(in the rows, 128 means zero)
Each named turn below is shown by a few rows before and after it. Which turns, in which order, take the first row of each later pair to the second? The first pair is answered.
M:
[140 122 135 131 146 163 139 148 157 117 116 125 139 114 134 120 130 109
 130 121 138 143 139 145 113 103  81 108 101 147 156 116 109 117 180] => [136 114 140 126 134 158 141 142 158 112 125 131 135 111 130 127 140 107
 127 125 136 138 140 146 111  96  74 117 106 148 156 101 112 124 185]
[109 119 142 121 125 115 142 127 140 128 134 119 118 121 126 138 134 126
 130 127 121 127 112 123 129 113 111 134 114  98 147 130 123 134 125] => [116 115 141 110 119 110 132 120 133 124 138 121 119 122 119 141 142 124
 121 128 120 126 116 123 126 116 115 142 123 110 147 116 135 141 129]
[ 83 142 138 121 103 140 140 119 149  63 148 145 144 103 163 136 104  98
  89  84  96 131 102 152 137 118 137 172 103 141 164 126  72  95 146] => [ 88 138 136 112  92 137 129 112 145  61 153 153 142 101 151 137 109  95
  81  86  97 133 104 152 134 121 144 178 113 156 159 118  86 107 152]
[154 129 149 149 159 108 118 121 124 144 103 140 108 150 138 184  95 169
 145 113 119  85 129 120 166  92 108 154 100 109 166 151 137 136 117] => [154 120 154 139 148 100 111 107 122 144 113 143 107 148 127 188 106 168
 144 114 121  84 132 123 163  88 106 168 106 116 164 140 143 144 120]
A:
[131 106 127 126 131 119 127 117 116 122 118 106 120 119 124 122 117 124
 121 117 134 107 147 133 132 142 128 119 112 123 138 146 117 125 116] => [131 107 126 127 132 122 128 114 118 117 117 104 120 121 122 122 117 122
 125 119 137 111 144 132 135 140 129 119 117 122 138 147 119 130 116]
[116 110 134 150 170 132 143 195 147 103 157 134 136 166 144 104 125  91
 107  87 141 147 107 143 135 136  68 100 112 108 123 144 105 126 132] => [125 117 129 153 172 137 138 194 145 105 155 134 133 166 144  98 120  91
 107  87 146 151 113 145 136 143  78 104 115 118 116 143 111 125 133]
[ 93 143 162  97 127  92 112 155 154 119 114 137 161 136 119 165 140 148
 130 129 120 137  95 120 173 126  69 117  85  61 178 109 116 148 127] => [114 181 133 147 123 100 131 170 178 122 122 141 168 164 158 146  99 127
 178 137 160 121 137 138 182 153 109 147  76 103 144 120  95 135 148]
B:
[127 163 122 133 159 127 145 137 116 148 105 118 120 125 131 110 104 127
 135 118 118 134 109 138 121 129 137 105 124 127 109 150 120 120 110] => [138 168 119 136 150 131 143 133 120 143 116 127 120 127 134 108  97 115
 142 119 127 130 129 147 122 138 146 123 127 153 102 138 127 123 125]
[116 107 128 123 146 138  95 123 117 122 175 135 121  80 101 108 126 121
 145 161 132 138 174 123 102 146 136 177 144 143 105 109 140 145 137] => [ 93  99 128 128 146 109 114 125 116 132 166 109 126  82  97 118 130 147
 150 168 117 126 137 106 105 138 123 159 125  76 122 123 121 133  96]
[154 134 118 117 152 165  94 123 117 125 112 146 128 115 139 101 111 110
 115 107 139 151 165 143 118 151 159 144 150 192 119 123 160 141 137] => [119 131 117 147 112  85 140 115 127 139 143 105 134 144 136 126 117 149
 166 140 126 101 126 119 138 151 173 173 126 101 121 129 120 116  65]
Then:
(2 to 4 turns a pair)
[150 132 111 123 145 148 100 124  82 135 127 131 134 118 101 106 100 108
 105 124 127 165 154 134 136 158 150 117 150 182  86 130 172 139 118] => [157 144 104 140 132 151 118 127 101 130 134 138 136 129 119 107  92  94
 132 131 141 156 176 140 138 157 155 137 139 193  83 128 149 130 133] => B then B then M then B
[122 141 126 144  95  89 140 100 162 167 166 131 121 153 127 151 133 138
 144 132 149  84 149  93 110 137 143 197 136 124 125 100 132 102 174] => [138 136 128 120 136 148 108 114 148 161 135 157 114 130 126 137 129 118
 102 106 150 121 165 104  94 135 124 160 151 172 126  99 160 114 220] => B then B
[124 108 166 115 141 112 138 124 117 123  97 112 134 136 116 118 138 139
 142 146  99 123 107 103 116 144  96  76 110  76 165 108 135  86 100] => [163 130 152 124 153 164 121 130 119 112  92 147 129 131 130  91 111  99
 139 138 134 143 163 132 110 165 117  93 131 176 136 101 154  93 159] => B then M
[110  97 140  84 116 103 109 100 109 127 144 131 115 111  83 139 154 153
 107 145 126 133 108 110 104 122 128 140 150 125 131 118 156 153 101] => [113 102 136  88 106  93 110  98 109 125 154 134 115 116  82 140 153 147
 114 149 130 128 115 115 104 122 136 156 152 133 126 111 156 152 102] => B then B
[109 136 140 155 112 107 158 134 145 110 128 123 130 133 120 141 107 153
 160 161 123 120 108 131 123 145 114 143 119 120 124 147 106 120 128] => [123 136 139 132 140 156 133 139 137 105 108 143 126 114 121 127 108 136
 125 141 125 151 125 141 111 141 103 118 138 163 126 145 128 130 164] => B then B then B then B
[136 144 116 143 155 152 117 130 120 140 138 123 126 135 129 111 118 155
 110  99 145 148 133 139 127 160 149 100 147 139 113 157 150 125  96] => [140 146 111 145 148 152 116 126 115 140 146 126 126 140 132 111 118 149
 115 104 152 145 141 142 128 162 155 108 148 150 106 152 152 124 100] => B then B then B
[139 129 113 141 123 160  95 150  74 156 123 136 133  80 121 142 102 120
  87  89 132 152 106 105 136 140  99  98 131 137 166 146 136 120 111] => [154 134 112 145 114 163  85 145  77 152 136 149 131  82 122 139  96 107
  94  90 144 148 129 111 138 146 107 121 136 174 152 137 147 121 130] => B then B then B
[161 122 123  97 155 170  77 118  96 126 113 141 130 102 111 109 131 117
  83 108 130 159 135 147 111 142 148 120 176 186 107 118 192 149 148] => [112 119 120 133 112  67 137 103 110 142 151  90 138 144 107 142 142 165
 142 146 114  99  78 116 138 139 161 149 136  62 116 129 138 123  50] => B then B then B then B
[ 94  90 156 104  96  92 135 101 135 122 135 135 110 128 110 166 174 129
 118 126 102 110 108 121 135  87  84 159 120  90 160  80 129 138 134] => [ 96  87 158  96 109 110 129 111 129 120 129 136 110 118 103 163 175 126
 102 118  99 124 105 122 128  83  73 139 127  94 169  79 135 140 144] => B then B then B
